Each run below is a few steps of one of 4 hidden systems, one row a step.
(in the rows, 128 means zero)
trace 1, pagi:
[[147 128 120 162 148 153 118 143 151 129 173 111 133 159 171 171 127 162
  156 122 114  76  76  83 139 107  85 191 106 150 106 165]
 [122 154 132 205 122 128 115 118 137 123 136 177 140 121 145 115 151 127
   93 143 112  17  99 114 117 160  90 146 154 142  94 170]
 [101 130 142 171 113 133 122  95 130 128 122 209 149  95 112  76 146 108
   71 179 125  52 147 148 105 188 141  94 174 109 105 129]
 [108  90 158 105 108 131 142 101 123 118 117 187 160 106  86  79 106 112
   93 175 133 144 167 170 100 162 161  76 166  98 124 110]
 [127  64 144  70 117 123 147 120 135 108 116 115 149 153  85 126  82 137
  143 135 130 210 151 156 107 117 141 103 120 116 136 117]
 [147 120 106  96 139  99 146 134 134 113 107  57 116 185  94 179  99 156
  173  81 128 200 111 127 126  93 115 147  79 159 131 133]
 [138 186  88 154 136  82 126 142 120 128  93  59  92 158 128 173 150 133
  147  58 126 135 100 109 139 107 101 158  87 175 131 142]]
trace 2, Fam, 7 rows:
[[128 122 148  84 117 136 114 158  98 141 132 121 112  71 162  89 135  92
  134 128 149 178 165 144 146 110 156  85 147  90 181  98]
 [118 163 121 109 113 102 120 144  98 146  91 108  93  82 147  97 173  86
  116  92 140 167 163 134 149 123 154  94 144 114 177 100]
 [128 209  97 151 122  71 128 136 104 141  65  84  81 123 127 133 182  99
  122  60 127 131 135 122 145 126 124 120 119 157 153 123]
 [130 186  89 161 133  77 133 129 124 125  83  72 100 162 111 165 150 135
  134  63 121 126 102 115 127 121 103 156  91 177 124 145]
 [138 129 109 139 140 105 147 111 149 108 125  92 135 194  88 183 103 167
  154  99 114 131  86 109 116 122 100 166  89 177  96 154]
 [134  77 139 121 125 124 153  98 156  97 140 141 166 187  75 147  74 166
  141 148 109 128 103 129 100 136 105 136 120 150  92 155]
 [113  52 153 118 121 156 142  92 155 107 150 184 177 145  92 106  89 149
  111 192 118 118 137 147  95 159 137 114 150 103  97 131]]
trace 3, kitot (7 x 32):
[[141 191  93 140 135  83 125 148 112 133  94  53  85 148 129 168 148 124
  155  54 133 152 104 113 148  99 110 146  90 171 147 135]
 [141 174 108  91 129  96 129 150  99 141 108  65  84 114 132 139 139 111
  161  74 141 192 137 126 161  96 141 109 106 143 173 104]
 [123 123 140  74 112 112 130 137 104 130 107 117 114  92 117  91 124  97
  130 121 149 201 170 158 136 123 165  66 146 108 171  92]
 [109 112 153 104 102 119 135 117 108 124  96 174 143  88  99  68 123  92
   90 154 138 159 180 179 109 154 165  65 167  90 145 101]
 [ 99 127 141 159 109 130 128  90 128 126 115 205 143  95 105  70 144 107
   72 179 127  72 156 156 106 190 149  85 177 104 110 120]
 [111 148 140 190 117 139 116 115 133 129 139 199 144  96 143  91 153 112
   77 163 122  26 120 127 115 171 115 124 172 122 103 146]
 [134 133 145 175 130 157 107 143 137 129 174 161 142 111 180 125 139 132
  121 144 116  44  91  98 131 127  92 163 147 131 108 163]]
trace 4, pesi:
[[138  42 159  71 133 178 126 136 145 117 192 138 154 133 145 125  77 152
  164 177 134 168 131 124 129 107 137 122 132  97 135 125]
 [139  98 147  73 129 157 112 162 112 136 159 110 121  94 165 117 101 119
  160 138 152 188 147 137 145  96 151 107 127  98 166 108]
 [129 144 132  96 124 135 107 166  98 147 131 106  98  75 176  99 149  94
  136 112 149 169 157 135 157 103 149  97 138 103 181 103]
 [115 169 122 132 112 107 113 148 100 146  92 116  94  75 164  92 188  83
  105  95 137 138 161 129 146 127 145  99 153 112 174 109]
 [110 183 114 162 104  77 127 126 109 136  53 127  99 103 128  92 191  86
   85  85 124 109 153 139 123 152 127  99 155 132 154 125]
 [116 185 106 179 107  59 138 106 122 119  52 131 115 141  86 114 160 108
   87  86 118  95 130 146 106 160 111 109 138 161 120 145]
 [122 131 111 162 125  91 149  96 154 107  99 123 140 185  83 150 133 152
  117 105 105  96 101 116 103 148  96 152 117 167  94 160]]

Which system made each of these runs?
trace 5:
[[102 151 128 148 101  79 140  97 117 116  58 162 132 117  74  83 146  96
   75 122 126 119 158 168  96 174 141  80 157 130 125 120]
 [110 133 127  98 105  86 138 113 109 123  77 123 118 109  87  89 132 100
  113 116 144 184 169 167 119 145 158  64 145 118 159 102]
 [141 139 113  71 130 105 136 142 107 134 112  70 100 132 111 140 117 121
  166  91 145 215 145 138 149 100 149  99 105 134 166  98]
 [155 149 110 100 141 117 122 171 118 137 131  49  95 143 156 172 127 135
  181  72 133 186 109 106 158  73 114 152  86 148 160 129]
 [151 185 105 159 143 124 104 157 123 149 142  86  89 125 179 158 153 134
  160  95 132  90  92  96 159 105 101 157 107 157 136 144]
 [125 158 136 182 126 142 102 142 125 139 156 159 122  89 186 107 163 113
  107 139 125  40 107 100 141 140 104 142 156 127 125 153]]
  pagi
trace 6, 6 rows:
[[126 140 102 176 134 105 136 103 157 111 116 114 131 183 112 161 141 158
  126 107 106  76  88 101 112 144  87 166 109 173  91 166]
 [110 184 109 192 108  75 128 108 124 127  62 147 115 126 108 100 177 105
   78 100 115  64 132 140 111 171 108 107 153 150 119 145]
 [100 148 134 131 101  99 127 119 105 134  72 154 116  81 119  68 172  79
   76 121 136 136 177 159 118 157 157  74 170 101 157 104]
 [122 112 150  72 108 121 130 141 100 132 113 129 123  85 124  87 120  96
  127 130 147 195 172 157 132 121 162  69 150  97 171  96]
 [150  88 134  60 142 152 128 163 123 131 157  74 122 136 148 155  93 139
  180 114 140 222 132 123 147  75 142 138  96 114 160 112]
 [156 121 110 121 151 143 121 149 147 129 170  68 114 171 158 188 111 168
  188 105 121 134  82  89 150  87  96 175  87 158 126 148]]
  pagi
trace 7 (6 x 32):
[[125  36 163  79 124 174 134 116 151 112 178 169 171 130 120 112  76 147
  139 194 129 153 140 139 113 130 141 111 147  92 122 124]
 [116 102 161 107 111 151 123 122 117 133 135 189 143  78 126  67 119 101
  103 182 137 129 172 163 122 153 162  72 172  82 143 101]
 [107 142 134 149 111 135 102 136 114 146 110 167 113  65 173  66 180  86
   85 147 134  98 166 144 133 152 146  91 175  87 157 115]
 [130 183 108 170 124 119  97 156 116 150 110 112  89  93 190 113 187 101
  120 100 133  86 130 113 153 125 115 129 137 125 155 133]
 [149 186  96 144 139 108 109 163 116 142 123  59  84 135 164 166 146 131
  166  71 136 128  99 105 160  93 107 154  91 161 146 140]
 [152 127 108  92 140 108 137 149 128 125 117  42 108 176 124 181 109 149
  183  71 127 203 111 114 142  76 114 153  79 155 145 130]]
  Fam
trace 8 (6 x 32):
[[146 197  95 160 139 109 100 160 113 148 116  74  79 119 174 151 162 118
  152  78 136 106 107 109 162 101 106 148 106 153 150 136]
 [149 137 126  87 140 143 108 170 106 143 152  78 102 104 167 141 117 121
  168 108 151 186 130 123 160  82 141 123 108 120 166 110]
 [132  55 156  51 122 150 136 144 126 120 141 118 145 122 125 116  86 129
  149 145 140 218 159 151 123 104 152 104 130  94 156 109]
 [111  68 151  96 111 124 153 100 137 107 107 161 164 142  77 102  99 130
  105 160 125 165 158 163  92 151 145  99 146 107 120 121]
 [109 157 124 176 107  87 144  86 133 112  80 178 140 134  77  99 143 114
   77 132 114  67 132 147  96 183 118  98 156 145 101 141]
 [117 186 108 204 118  96 113 116 131 135  96 150 110 116 147 105 187 112
   90 113 115  32 116 112 127 161 100 125 155 147 120 152]]
  kitot
trace 9, 6 rows:
[[152 106 139 142 144 173 113 153 148 133 192 125 137 139 184 159 116 154
  160 141 117  86  86  87 144  99  94 182 118 132 117 157]
 [129 108 148 176 126 158 118 131 150 121 162 170 157 131 162 130 131 142
  108 156 110  43  98 106 112 134  90 167 147 126  93 171]
 [109 112 144 175 119 142 128 100 146 117 136 202 162 120 114  96 127 130
   81 181 117  48 130 139 100 178 121 123 164 114  87 147]
 [102  87 149 127 112 131 147  85 141 110 119 193 167 127  80  93 112 127
   88 176 121 115 151 155  94 176 145  95 161 106 105 124]
 [118  76 141  90 110 110 153 108 136 103  90 133 153 154  75 113  96 130
  121 135 123 188 157 162  96 141 140  97 134 118 130 122]
 [140 119 104  88 130  91 151 124 133 118  86  65 117 180  83 162 111 143
  159  85 125 207 137 138 125 111 130 123  94 148 140 117]]
  pagi
trace 10:
[[149 144 119 161 148 149 110 150 142 138 171 108 120 142 181 165 140 149
  154 118 115  75  82  81 151 103  89 186 112 148 119 159]
 [160 110 117 100 153 155 118 158 142 133 175  74 116 160 165 178 102 165
  194 115 127 158  95  96 156  75 107 166  89 140 138 139]
 [151  90 131  69 138 130 143 144 132 119 142  76 132 171 106 166  76 155
  181 109 130 216 122 132 132  84 127 140  88 136 136 122]
 [129  98 120  91 119  93 155 113 135 110  82  96 134 175  72 138 107 139
  142 107 122 198 144 152 108 124 131 110 111 136 132 120]
 [113 166 110 149 103  56 144 106 116 117  44 125 114 136  76 104 153 103
   94  91 124 131 147 159 109 162 128  85 140 149 133 126]
 [109 181 114 165 103  85 120 130 110 139  61 131 101  97 140  87 195  83
   84  93 124  99 154 137 126 151 129  99 156 124 153 126]]
  kitot
trace 11, 6 rows:
[[142 183  93 117 133  75 135 142 112 133  88  51  85 152 116 164 140 127
  159  54 134 173 117 120 147  99 119 129  93 168 149 122]
 [143 205  99 146 135  94 114 157 106 150  96  67  75 116 162 147 173 106
  142  61 134 131 117 112 159 104 115 136 107 153 159 126]
 [127 164 120 152 127 133  93 162 111 150 125 117  93  80 198 104 178 101
  123 115 139  99 136 118 153 119 125 121 142 114 163 127]
 [127 123 153 131 124 170 103 149 119 143 176 170 131  67 188  88 139 109
  119 165 138  89 136 121 145 133 134 111 167  95 145 127]
 [129  53 170 111 129 195 115 138 146 124 199 178 165 106 170 106 100 141
  131 194 131 113 127 118 126 122 126 132 156  86 121 135]
 [133  56 155 126 131 168 129 119 159 105 180 170 175 152 127 131  75 163
  137 186 122 105 107 128 105 133 108 142 133 120  92 156]]
  pagi
